In the data rows, 128 means zero.
Each pair is two rows. How far apart are they, by a hidden measure? 0 means very close, and 30 very far. Two or three weighted sums of its numbers give each row a place; it is the straight-line distance between the places.
[132 127 124  83 124 132 128 130  82 118  94 134  94 100  91 120]
[132  83 128 127 184 178  66 141 143 142 130 131 128 127 114  95]: 19
[132 128 129  99 150 132 203 101  92 102 179 130  92 129 114  96]
[132 155 124 128  96 132 127 130 141 153 104 159 129 118 119 114]: 17
[ 90 127 100 128 132 110 189 130 106 122 171 139  80 168 125 123]
[ 59 105 128 116 177 132 127 130 120 169 118 180 129 171 197 129]: 4
[ 80 107 131 186 177 117 160 130 151 202 104 203 149 129 125  88]
[ 88  98 124 141 120 138 125 129 112 133 130 123 112 133  95 111]: 12
[138 196 170 153  87 132 135  88 120 156 130  85 129 119 159 129]
[ 62 133 124  95 114 132 161 157 165 157 130 166 147 157 125 129]: 20
[ 97 133  69  51 110 127 127 130 124 138 130 157 142 160 184 134]
[151 138 124 176 124 156 111 152 124 133 100  71 160  57 125 189]: 12
[129 134 124  73  88 132 122 122 124  76 130 130 168 138 125  75]
[132 158 124 118 156 113 149 130 166 144 130 138 129 160 125 129]: 15
[ 48  63 161 172 249  93 150  88  73  65 119 130 110 215  95  38]
[133 128 157 107 104 132 107 132 111 180 130 116 101 101 125 143]: 25
[163 128 113 167 131 130  72 116 134 126 103  74 129 129 143 157]
[132  89 157 221 255 132 127 130 124 188  95 222 129 213 109  29]: 25
[120 128 124 128 164 136 127 130 124 113 107 135 123 140 193 134]
[127 128 124 128 124 134 155  97 134 144 113 169 194 146 216 129]: 18
[145 131 143 187 149 132  93 133 130 129 118 130 130 129 128 129]
[132  81 150 128 196 119 128 122 101 157  98 215  51 129 117   0]: 20
[238 177 124 193 124  57 143 128  97 129 106  67 211 121 170 152]
[176 195 128 128  91  85 138 130 179 129 120  77 159 101 157 141]: 21
[114 106 114 128 113 132  92 168 167 129 134  70 127  27 170 231]
[112 103 135 163 119 148 103 157 136 117 142 132 129 129  89 108]: 15
[ 43 111  86 128  89 160 130 181  67 169 169 164 129 110 182 207]
[ 98 118 122 128 124 132 127 104  92 129 183 130 129 182 115 125]: 21
[140 153 124  92 107 102 166 105 113 129 126 156 140 129 124 129]
[115  71 115 101 124 132 105 150 112  83 164 132 129 107  78 141]: 4
[127 128 132 113  92 119 121 151 110 102 137  93 118 144 125 104]
[132 128 113 110 159 108 165 108 154 129 183 140 146 170 176 126]: 16
[168 131 124 163 124 132 107 146  89  53 145 130 125 103 112 129]
[132 143 122  82  96 129 127 130 103  95 105 100 175 114 157 131]: 18
[146 147 136  87 101 144 113 118 119 178 114 130 136 129 181 174]
[127 119 164 119 135 121 140 116  70 129 130 111  62 128  79 129]: 4
[119  76 122 128 127 132 118 130 107 125 131 130 135 158  80  99]
[ 88  74 116 135 124 132  71 152 125 129 130 151 129 131 110  94]: 3
[163 140 159 181 129 115  84 114 129 129 120  86 137 114 125 136]
[132 128 124 171 204 126 127 111 124  92 130 130 129 125  81  90]: 8
[172 117 124 128 122 117 142 115 136 129 130 130 131 129 104 141]
[ 93 128 130 147 124 128 127 115 124 129 119 192  76 129 125 130]: 6
[117 128 124 144  96 150 126 157 188 168  94 113 161 129 114 131]
[183 128  96 129 111 165 129 179 149 141 137  75 193 115 180 160]: 20
[114 156 131 108 126 120 127 141 139 129 130  74 147 129 125 143]
[173 173 120 128  60  95 131 134 124 129 139 110 136 129  95  85]: 11
[132  78 173 216 124 120 119 130 124 155  92 250  66 244  97   0]
[189 109 160 169  91  77  98 127  88 133 132 130 171 144  96 130]: 19
[132 118  94  65 137 132 127 106 141 121 143 178 127 149 174 140]
[ 75 128 124 128 142 148 107 145 134 110 130  89 129  98 114 158]: 13
[159 128 124 135 124 132 127 114 124 156 130 130 129 119 150 136]
[132 128 168 160 124 134 112 146 124 129 110 130 129 129 125 135]: 8
[132 128 136 183 183 107 175 130 151 129 128 130 129 186 125  74]
[106 115 123 128 148 109 127  83 101 198 130 177 129 172 108 154]: 8
[117 146 124 128 124 132 153 130 178 183 130 130 166 134 196 143]
[132 129 132 133 164 132 127  99 104 136 106 130  87  90  91 119]: 16
[189 131 124 154 115 146  96 134 163 134 105 130 153  92 176 194]
[103 128 144 170 182 134 115 112 103 129 130 145 129 129  85 146]: 2
[114  96 124 118 124 132 127 128 124  81 126 123 129 121  89 130]
[198 179 121 128  66 118 127 137 150  93 132  94 129 113 103  81]: 12
[106  78 130 138 124 172 127 134 141 129 127 130 100 103  87 129]
[160 153 129 128 124 138 117 143 124 129 126  93 140 100 151 129]: 17
[156 128 110 128 124 137 108 137 165 143 130 130 182 121 125 160]
[191 178 171 211  50  81 129 131 137 129  87 130 220  98 155 129]: 18
[132  67 124 160 124 193  72 130 124  59 130 130 131  88 113 129]
[ 97 119 161  99 137 117 141  98  71  90 115 130 110 140 125 104]: 15
[112 123 126  81 124 170 127 130 127 109 130 112 129 143 118 129]
[102 128  83 106 119 149 148 142 184 129 130  96 173 129 125 147]: 16
[132 128  83  40 121 128 166 107 146 129 121 130 129 114 187 129]
[132 103 135 136 107 115 121 135 100  98 111 109 132 134  99 117]: 14
[146  66 117 128 125 149  88 174 124 154 161 103 139 131  87 155]
[132  91 115 121 133 141 127 175  94 109 148 159 127 140  97  88]: 7
[149 128 139 137 116 108 127 130 124  76 138 110 100 129  68 129]
[ 93 131 124 123  96 145 127 155 121  82 153  85 171 129 146 142]: 12
[132 192 144 121 124  69 127 106 124 129  94 130 191 132 147 129]
[132 118 124 128  98 105 131 146 132 129 172 130 118 129 163 172]: 17
[160 112 124 128  81 143 111 135 120 119 100 130 129  91 126 119]
[132 142 141 120  94 132 126 130 120 167 110 116 129 140 124 129]: 7
[216 167 124 199 124  74 127 133 100 133 109 130 179 129 125 150]
[201 128 124 148  87 132 127 130 109 129  78 130 213  98 141 150]: 10
[140 141 154 175 114 109 106 138 102 133 130  95 129 129 125 163]
[173 169 160 189 116  88 127 130 134 120 101  69 129 129 135 147]: 7
[121 128 124 128 122 126  97 109 123 117 130 126 117 129 125 129]
[132 135 115 128 131 167 126 148 178 129  97 102 178  63 125 166]: 7
[143 147  85  95 124 127 127 128 150 140 148 130 146 145 125 108]
[118 140 109 128 124  98 154  96 150 121 135 154 129 148 167 119]: 10
[137 160  99  66 125 132 159 130 168 103 119 102 117 114 167 161]
[110 113 167 112 116 132 127 130  81 129 123 130  53 129  24 129]: 15
[108 132 125  76  91 132 127 133  92 129 144 130 146 102 150 129]
[ 69 108 114 128 149 121 139 130  81 129 122 194 129 129 125 129]: 12
[144 146 124 117 110 118 122 138  96 141 115 121 129 129  94 154]
[ 59  90 124 114 124 132 145 141  83 101 152 182 137 213 125 129]: 16
[132 139 124 128 124 119 162 130 172 129 120 170 141 144 125  94]
[151 158 124 119 115 147 118 130 113 129 112 110 100 140  92  97]: 16
[132 141 105 146 124 112 157 131 149 129 126 130 129 134 156 120]
[148 157 124 128 124 120 151 130 178 155 130 102 129 130 157 156]: 11
[144 170 109 127  66  99 132 143 135 155 146 106 126 145 125  98]
[132 137 158 128 126 109 121 126  93  82 122 145  76 152  72  75]: 11
[111 125 151 119 104 119 127 141 124 165 110 135 129 118 125 117]
[179 123  92 109 104 131 132 146 159  89 140  81 121  67 134 178]: 12
[132 128 162 142 124 117 127 119 124 129 116 130 130 115 125 129]
[ 56  71 153 135 194 112 155  94 124 173 130 130 129 201  92  80]: 8
[129 156 142 136 124 132 103 147 124 139 120 118  76 100 136 129]
[122  67 117 128 160 151 106 160 105 113 179 138  72 129  81 129]: 10
[135 139 124 140 124 117 127  73 118 152 110 110 129 150  82 110]
[119 128 169 153 111 154 135 130 136 161 119 125 130 106 126 142]: 12
[ 79 113 178 140 148 146 131 104  95 126 126 124  85 116  62 112]
[126 128 146 128 105 155 111 142 124  45 136 130 141 129 117 129]: 16
[101 128 152 135 124 144 131 130 119  88 130 127 192 127 113  89]
[132 189 146 170  56 132 127 128 151 157  94  98 129 129 163 106]: 5
[132 108 124 156 124 100 197  80 111  91 131 130 111 190  83  82]
[174 131 124 169 116 115  70 130 124 141 100 110 129 129 130 143]: 18
[158 128 100  81 104 117 137 127 138 129 130 128 129 143 125 134]
[141 128 124  73 124 138 185 130 165 154 115 130 129 129 228 129]: 11
[156 114 110  93 124 132 127 156 143 129 181  51 129  68  97 185]
[141 145 111 119 124 132 127 118 165 153 105 171 141 157 161  99]: 12
[199 199 152 166 124  90 149 130 160 136 106  82 194 125 125 129]
[132 121 173 201 117 118 127 113 124  79 117 122 139 113 125 118]: 22
[ 86 100 106  79 117 132 127 182  92 129 130 105  74 143  97 116]
[184 205 144 159  45  84 127 119 151 120 102  69 210  72 125 169]: 26
[132 136 140  97  96 138 127 119 124 129 123  94 129  96 135 129]
[141 162 106 121 124 102 182 117 154 140 135 116 129 154 125 139]: 8
[111 128  68  42 101 116 127 131 150 129 138 156 103 129 176 129]
[118  97 137 128 118 181 108 130 121 129 130  66 129 129 135 111]: 18
[104  87 124 129 170 151  83 130 155 183 144 114  88 129 125 129]
[103 121 134  79 125 132 127 122 109  74 108 124 105 136  78  68]: 21
[190 207 136 123  50 132 177 130 151 129 112 130 129 107 158 140]
[153 128 124  73 124 120 159 101 180 129 130 118 153 162 182 148]: 6
[101 155 109 122 174 125 140 123 167 129 110 130 129 151 149  98]
[ 86  99 157 128 200  93 155 107 124 157 123 212  32 247 125  24]: 19
[163 128 154 157 108 132 127 111 124  91 130 103 129 109 128 149]
[132 118 124 145 119 139 104 130 129  92 178 112  61 129 125 172]: 11
[132 128 129 136 128 132 127 163 116 137 140 118 120 129  92 143]
[131 128 158 150 124 134 117 143  93  90 130 117  70 120 125 129]: 9
[132 128 143 128 122 132 104 129 123 155  92 130 129 145 138  84]
[126 170  66 116 134 126 127 130 124 165 101 144 135 154 125 141]: 24
[ 98 146 128 117 113 131 110 154 124  93 130 130 136  95 150 152]
[134 103 132 161 134 178 113 150 143  86 130 125 172  94 150 107]: 19
[159 120 153 156  94 132 101 144  92 127 146 110 129 129  95 129]
[132 128 124  55 133 132 153  93 153  61 130 140 158 109 125 124]: 8
[ 92 148 119 128 165  99 127 123 171 203 143 169 115 129 169 150]
[132 138 131  85 124 165 127 137 138 199 130 129 151 129 125 159]: 4
[ 96 108 124 110 158 160 101 133 124 197 130 121 113  90 155 143]
[132 128 124 128  80 116  99 129  91  97 138 103 136 129 125 112]: 23
[188 126 145 128 124 113 127 115 124 129 124 130 178 128 113 129]
[147 111 139 167 155 131  93 127 141 127 116 106 145 129 125 105]: 1
[133 128  86 128 123 126 152 133 133 119 130 154  78 150 130 152]
[132 116 124 158 138 124  92 130 124 143 127 130 115 110 102 150]: 12
[154 145 167 128 124 115 102 130 135 116 129  89 163  96 125 140]
[136 123 112 128 139 106 166 102 124 112 147 130 115 149 154 129]: 15
[148 136 104  85 111 132 141 130 124 129 138 144 129 171 165 135]
[ 94 144 100  94 135 112 127 118 174 129 130 144 124 146 186 145]: 10
[132 159 125  68  68 134 131 130 124  35 128 130 129  76 168 129]
[186 163 124 201  95  62 124 116 124 129 101  70 204 121 158 140]: 14
[121 156 124 134 135 126 127 113 140 141 101 117 139 128 137 112]
[122 136 124 128 119 132 154 112 142 123 146 169  90 139 156 155]: 14
[129 132 124 128 158 132 141 117 137 129 115 162  99 129 156  97]
[168 128 124  84  77 112 132 124 124 190 166  80 167 125 125 205]: 12
[109 146 146 120 112 155 109 130 133  89 130 114 129  81 125 128]
[131 115 124 128 170 116 127 132 115 113 130 171 103 129  92  86]: 9
[ 70  81 124 166 210 105 147 118  79 129 153 157 112 129 128 147]
[159 161 126  88 102 132 127 125 124 128 130  79 146  41 171 129]: 19
[122 128 116 119 129 116 158 130 136 182 130 175 129 153 115 124]
[145 128 103 128 124 146 123 130 142 129  90 130 129 129 125 189]: 17
[170 141 161 128 124  97 105 134 131 122 131 130 129 105 125 129]
[190 104 161 152  90  88  94 138  74 109 139  98 136 125 125 149]: 13
[105 153  89  99 130 119 142 134 124 129 128 162 134 136 125 158]
[132  87 155 128 226  95 138 130  96 177 119 130  45 241  98   9]: 24
[122 150 124 128 125 142 120 127 163 176 130 159 137 161 204 151]
[132 128 124 128 146 131 127 111 192 121 125 130 129 103 218 144]: 6
[100 147 105 127 167 116 143 112 154 129 130 130 129 146 150 152]
[ 80 135 127 108 177 132 180  70 112 242 145 176 134 143 141 129]: 25
[118  95 139 158 131 166 127 170 143 183 120 145 176 129 141 150]
[105 116 152 128 123 121 135  98 124 129 125 183  93 148  88 129]: 5
[122 128 115 128 124 132 127 151 112  85 132  90 129  57 125 129]
[109 140 124 128 137 132 105 130 139  52 130  81 101 115 125 129]: 4
[ 91 134  79  47 121 117 161 136 128 151 130 165 132 129 125 136]
[132  63 124 155 152 186 127 168 124 129 130 120 151 129  91 118]: 22
[144 117 124 128 124 147 104 130 170 179 130  81 150  67 147 129]
[ 99 128 108 108 124 132 159 144 190 106 130 101 149 129 125 155]: 24
[119 128 145 131 129 132 127 130 116  57 144  95 129  85 145 129]
[ 89 128 171 117 162 130 120 107 105 172 123 132 109 129  98 123]: 14
[102 129 124 165 184 106 121 110 132 129 100 130 141 129 125 129]
[107 152 112 128 119 126 127 122 124 129  84 119 144 150 124  77]: 10
[ 96 118 124 129 124 111 131  91  93 150 133 110  76 112 125 133]
[216 222 119  97  46 132 127 123 124  60 174  42 128  73 154 196]: 13
[108 160  95 105 143 112 127 110 170 171 114 171 175 129 125  85]
[132 130 122 123 124 143 130 130 150  89 157  92  97 129 125 197]: 15
[132 109 143 132 123 132 108 170 153  84 130 110 129 129 125  70]
[ 74 128 118 128 140 132 102 165 130 129 144  91  92  98 128 132]: 14
[132 128 141 187 117 100 102 124 119 159 130  95 188 118 125 137]
[115 143  80  81 124 120 150 130 143 141 164 159 129 129 125 153]: 18
[139 101 134 135 119 134 127 165 114 129 150 104 101 121  75 129]
[117 128 124 118 133 138 104 137  97  92 134 104 129  98  86 129]: 8
[132  98 126 147 124 144 120 130 131 129 143 112 109 116  88 142]
[ 95 128  63  82 126 132 114 130 154 144 132 130 100 165 176 129]: 21
[114 128 124 138 124 132  88 170 124  96 143 130 129 104  57 137]
[209 128 108 128  65  90 127 130 124 141  97  65 174 129 160 174]: 10
[132 151  92  96 110 127 138 137 156 129 130 130 104 114 181 147]
[ 96 121 138 148 194  91 169  75 124 185 105 218 116 196 125  79]: 18
[132 140 157 128 124 108 127 111  71 117 124 113 129 129 125 129]
[132 132 145 110 128 147 109 130 112  52 155 107  87 144  78  90]: 5
[ 85 106 172 138 123 138 136 109 124 129 134 130 142 128 125 109]
[ 80  93 161  90 125 102 152 102  70 120 126 130 129 150 125  95]: 14
[128 105 110 128 170 134 104 148 124 129 169 130  88 107  98 146]
[ 85 139  82  87 146 119 127 143 151 129 130 130 129 129 188 150]: 22
[119 125 158 103 124 127 152 112 124 105 130 121 132 124 109 129]
[132 128 107 137 164 161 127 130 152 129 133 121  92  76 147 170]: 19
[122 144 151 128 127 132 127 111 135 113 130 130 129 129 125  96]
[115 131 124  73 124 115 173 130 136 154 114 175 129 129 151 135]: 11
[100 128 145 124 124 121 106 134 124  72 123 100  87 109 126 129]
[ 33 128 158 186 212 142 127 136 106 155 109 184 129 186 108  57]: 10
[ 62 108 132 190 215  79 148 120 117 151 150 169 129 129 125 129]
[128  90 142 121 124 123 131 130  86 123 122 130 134 129 125 122]: 5
[139 142  81 128 119 134 144 133 156 147 136 152 129 147 182 131]
[129 104 111 128 124 179  66 130 127  44 130 110 109 101 123 129]: 4
[133 142 124 139 124 112 127 115 149 104 142 153 107 129 125 115]
[190 178 119 128  93 115 137 129 155 129 138  62 129 119 120 129]: 11
[132 128 140 154 156 126 121 132  90 139 148 159 116 128  96 129]
[165 136 161 190 115 132 103 126 129 152 104 130 169 118 144 131]: 15
[125 157  73 128 124 132 127 130 147  86 107 159 166 144 125 115]
[135 149  92  89 107 132 127 147 124 133 156 130  78 129 163 129]: 25
[105 101 151 221 124 118 124 121 126 157 117 192 131 122 102  77]
[132 133 150 113 116 127 132 130 103  87 156 130  90 139  95 105]: 24
[153 105 118 167 151 190 106 144 196 129 100 118 181 129 102 129]
[140 128 141 143  95  83 134 105 124 129 104  93 171 129 129 129]: 12
[153 128 124 157 124 144 127 123 156 137 131 103  97 129 131 129]
[125 150 111 125 120 137  83 124 117  70  95  84 106 120 125 124]: 25
[101 126  68  69  89 120 145 165 123 153 182 135 133 121 172 196]
[199 128 138 148  75  78 127 123 128 129 136  79  80 110 109 129]: 22
[112 128 113 128 124 109 176 124 124 129 161 151 111 181 125 122]
[132 128 144  88  94 138 126 152  97  89 130 106 146 129  92 129]: 9
[138 122 124 165 139 139  90 130 109 127 111 130 114 129  98 129]
[141 128 116 125 141 155  96 158 132 132 123 105 120 117  80 115]: 10
[132 162 155 129 127 104 120 104 120 129 105 130 158 129 159 119]
[181 134 160 111  88 132 127 100 124  81 104 110 141 129  99 133]: 6
[158 183 163 141  53 120 127 123 150 142 130  63 174  74 181 187]
[ 92  97 130 141 166 155  76 147 140 118 149  99  81  90 125 169]: 18
[156 118 124 169 169 132 108 134 162 165 120  99 116 129 146 186]
[132 146 139 127  97 147 109 145 138 129 105 105 189 117 125 104]: 20
[161 148 124 120 102 120 127 130 124 127 147 130  68 109 102 129]
[225 125 109 117  80 128  91 146 124 165 134  85 141  70 125 193]: 4
[166 181 103  96  67 132 145  99 150 126 130 133 190 129 145 121]
[ 45  83 110  71 137 136 140 126 124 185 117 217 130 171 181 127]: 9
[135 105 139 178 132 167 126 160 124 109 162 109 124  88 107 152]
[132 161 124 111 126 132 124 130 176 126  99 108 138 149 125 129]: 25
[147 179 120 133  69 108 148 144 165 129 130 130 129  99  97 129]
[126 128 148 121 126 126 118 139 124 129 130 138 129 129  87  97]: 8
[143 128 113  93  91 132 157 135 145 138 128 102 150 129 125 129]
[170 128 165 128 124 120 121 131 159 141 108 130 196 107 123 103]: 16
[132 159 124 128 126 142 127 130 186  73 157  79  96 111  85 113]
[132 123 124 196 216 132 127 130 150 135 130 167 130 187 128  87]: 17
[123  87 112 150 146 191  85 130 167 141  96 109 145 129 120 154]
[183 137 154 155 105 109 103 137 109 103 130 130 133 108 125 129]: 9
[172 158 110 112 107 132 131 152 124 129 133 108 129 129 125  68]
[145 165  93  98 141 132 138 123 204 129 135  79 106  99 168 204]: 8
[132 128 124 128 126 132 164 130 170 108 140 156 132 140 163 117]
[ 93 128 138 114 187 132 133  99 102 129 130 130 149 233 181 129]: 19
[161 128 130 128 124 138 138 130 153 120 130  89 123  49 154 187]
[ 90 126 125  71  96 137 121 134 101 129 160 130  96  76 121 183]: 7
[132 126 112 113 133 147 164 130 124 195 106 130 173 145 125 129]
[169 204 134 163  59 132 143 120 156 128 130  81 192 129 142 145]: 12
[132  96 162 185 124 163  90 139 158 110 130 129 167 135 104  81]
[144 128 150 121 124 161 127 131 124  34 136 120 121  84 112 129]: 21
[132 109 119 127 147 132  91 130 124 111 130 130 129 129 160 141]
[178 128 149 137 124 108 130 130 100 119  93 104 189 116 153 125]: 8
[ 68 128 148  80 161 136 150 102  68  85 134 120  94 103  70 145]
[105 128 102  59 124 129 162  95 145 103 130 184 146 155 125 129]: 12
[132 102 112 128 141 140  90 139 124 147 154  89 199 129 125 149]
[132 155 134 147  89 136 134 130 165 151 132  98 129 129 106  92]: 15
[ 93 134 153 130 110 154 113 140 127 129 117 126 127 129  69  73]
[ 79 128 158 178 212 104 152 119  94 159 110 130   6 129  86  29]: 23
[132 101 124  99 181 123 149 116 101 208 123 184 129 129 196 153]
[132 131 105 128 129 134 125 155 124  81 132 130 129 129 125 100]: 25
[132  98 124 121 181 100 198  84  86 114 130 188 129 205 125  94]
[132 127 123 128  85 154 130 165 115  74 130  91 123  78 113 148]: 13
[132 180 125 148 124 100 127 113 124 129 149 130  71  98 125 127]
[ 86 141 112 110 128 129 127 141 174 158 130 176 129 161 180 127]: 13
[113 168  93 102 124 141 127 115 181 133 126 131 122 129 208 129]
[132 139  70 128  95 122 145 148 124 169 154 142 129 136 167 154]: 11
[121 108 124 136 174 132 139 118 135 140 115 177  53 194 125 129]
[136 178 124 111 124 139 117 114 194  73 100 130 103 110 125 129]: 18
[ 76  84 124 176 206  91 165 102 124  85 140 130 158 180 154 129]
[132 128 129 105  45 100 127 130 124 111 149 130  92  51 125 225]: 15
[140 106 125 120 151 150 133 130 124  88 169 119  92  80 111 177]
[134 128 124 128 191 159  73 122 123 129 130 130 129  99 117 110]: 6
[132 150 124  79 100 115 125 130 162 129 122 132 171 129 188 146]
[131  80 118 113 166 132 110 124 111  68 130 164 129 115 125 104]: 17
[187 136 115 156 109 120 108 151 140 109 135  92 149 110 104 129]
[132  73 117 126 176 183 127 173 124  81 143 130  95 137 125  83]: 15
[ 66 128 143 142 173 142 146 140 135 149 130 188 175 171 181 129]
[132 120 124  98 120 162  91 158 124  92 139 130  72  86 125 161]: 16
[176 115 114 138 128 140 116 151 150 167 101  91 158  89 125 177]
[117 148 124 110 144 127 154 130 169 198 139 135 181 114 220 129]: 14
[ 99 133 159 128 169 125 127 121 118 153 116 130  62 129 121 147]
[132 128 124 128 144 156 110 168 124 129 104  99 129  60  93 183]: 14
[132  65 103 132 145 166  58 150  90 129 124 130  65 129  43 117]
[132 116 124 128 124  83 193  79 115  83 130 130  91 167 125 145]: 15
[132 112 176 127 132 137 127 111  97 129 133 130 121 129 125  81]
[113 128 119 157 186 104 150 103 160 129 130 130 121 139 167 131]: 14
[188 153 127 192 104 112 127 130 124 154  88 130 186 127 125 129]
[135 128 124 128  89 114 150 106 110 129 120 130 129 144  90  74]: 8
[132 128 124 128 101 186 114 153 142 164 139 130 166  54 125 219]
[122 141 163 128 137 132 127 118 123 129 105 130 129 129 124  74]: 10
[ 76 115 154 130 151 159 139 130 129 129 120 116 137 127  91 116]
[106 110 142 128 147 126 143 121  98 129 138 117  63 125  66 129]: 12
[ 90 128 151 128 144 132 114 114 121 110 130 106 129 129  73 129]
[132 209 144 120 124 132 137 114 137 158 130  50 129  46 125 223]: 18
[ 61  93 147 177 124 132 150 125 140 129 141 192 116 154 141 127]
[127 128 104 101 118 132 155 125 103 129 169 156 129 176 127 159]: 24
[118 128 110 168 193  94 127 104 177 129 130 159 126 136 172 129]
[158 149 124  85 124 132 146 130  90  81 123  82 129  97 184 168]: 21
[ 68 108 124 128 175 132 118 104 102 170 130 121  87 135 125 141]
[140 128 124  88 128 123 127 127 161 129 145 134 120 136 163 128]: 11
[118 141 116  89 132 124 166 107 129  96 159 130 129 156 133 121]
[108 155 101 101 124 147 135 130 187 129 130 138 146 124 125 126]: 9
[120  83 139  85 132 132 127 133 106  93 162  97 131 129 136 150]
[168 134 124 181 124 114 103 128 124  97 113  92 122 129 138 129]: 8
[130 130 172 126 124 108 141 115 124 112 131 116  70 119 125 139]
[113 139  90 128 124 132 163 132 124 168 148 154 128 129 169 160]: 16
[132 124 124 128 124 109 134  93 156 193  97 130  84 183 182  63]
[132 128 114 128 199 132 153 130 150 129 137 166  77 168 124 129]: 20
[132 165 110  98  88 108 155 101 141 129 118 100 153 143 103 129]
[171 140 133 168 150 132 119 131 168 129 125  96 163 119 134 113]: 18
[ 68  71 124 170 218 132 132  93 124 129 130 130  11 240  87  32]
[106 127 164  94 138 132 164  95  60 116  99 115 130 148 107 105]: 9
[132 124 144 182 122 132 115 138 167  90 148 102 120  68 105 158]
[126 128  87  70  97 162 156 118 187 119 130 137 116  74 174 129]: 7
[154 137 126 167 140 130 102 138 124 172 130 130 147 115 137 151]
[ 95 121 111  76 124 132 147 138  84 129 176 130 126 129 133 185]: 12
[132  92 155 156 131 111 127 131 124 129 130 117 143 145  96 114]
[132 154 144 128 105 132 127 130 124 129 136 114 127 129 121 129]: 10
[152 128 108  73 112 132 149 110 179 121 116 128 129 143 125 129]
[175 140 124 128  96 111 112 134  93 101 115  93 140 105 125 129]: 13
[126 165  74  36 114 148 157 121 153  97 130 124 142 114 125 129]
[117 136 148 128 139 132 127 110 113 148 121 130  70  91 118 166]: 22
[145 131 124 171 115 143 127 137 137  89 130 106 156  95 104 129]
[111 155 136 102  94 162 109 134 150  78  92 130 151 129 125  81]: 11
[ 88 127 124 142 108 132 131 124 109 165 111 123 133 116 107 119]
[ 94 140 124 123 143 140 162  99 124 129 107 181 153 144 160 116]: 8
[138  88 124 128 124 132 102 130 118 132 139 101 117 107  97 150]
[119  71 102 113 150 164  96 130 120 130 158 115 104 109  86 129]: 6
[139 116 130 137 124 118 106 154  99 129 134 130 147 133 125 112]
[131 132 142 128 124 138 137 118 124  99 109 108 169 129 125 104]: 9
[132 128 158  78 133 135 149 101 124 129 100 128 118 129 125  96]
[110  94 124 114 142 160 127 130 115  94 145 125 129 115 135 136]: 13
[178 127 143 143 124 119 127 148 108 106 130 105 130  93 143 178]
[ 91 128 131 140 124 180  88 164 139  88 130 123  92  98  57 138]: 9
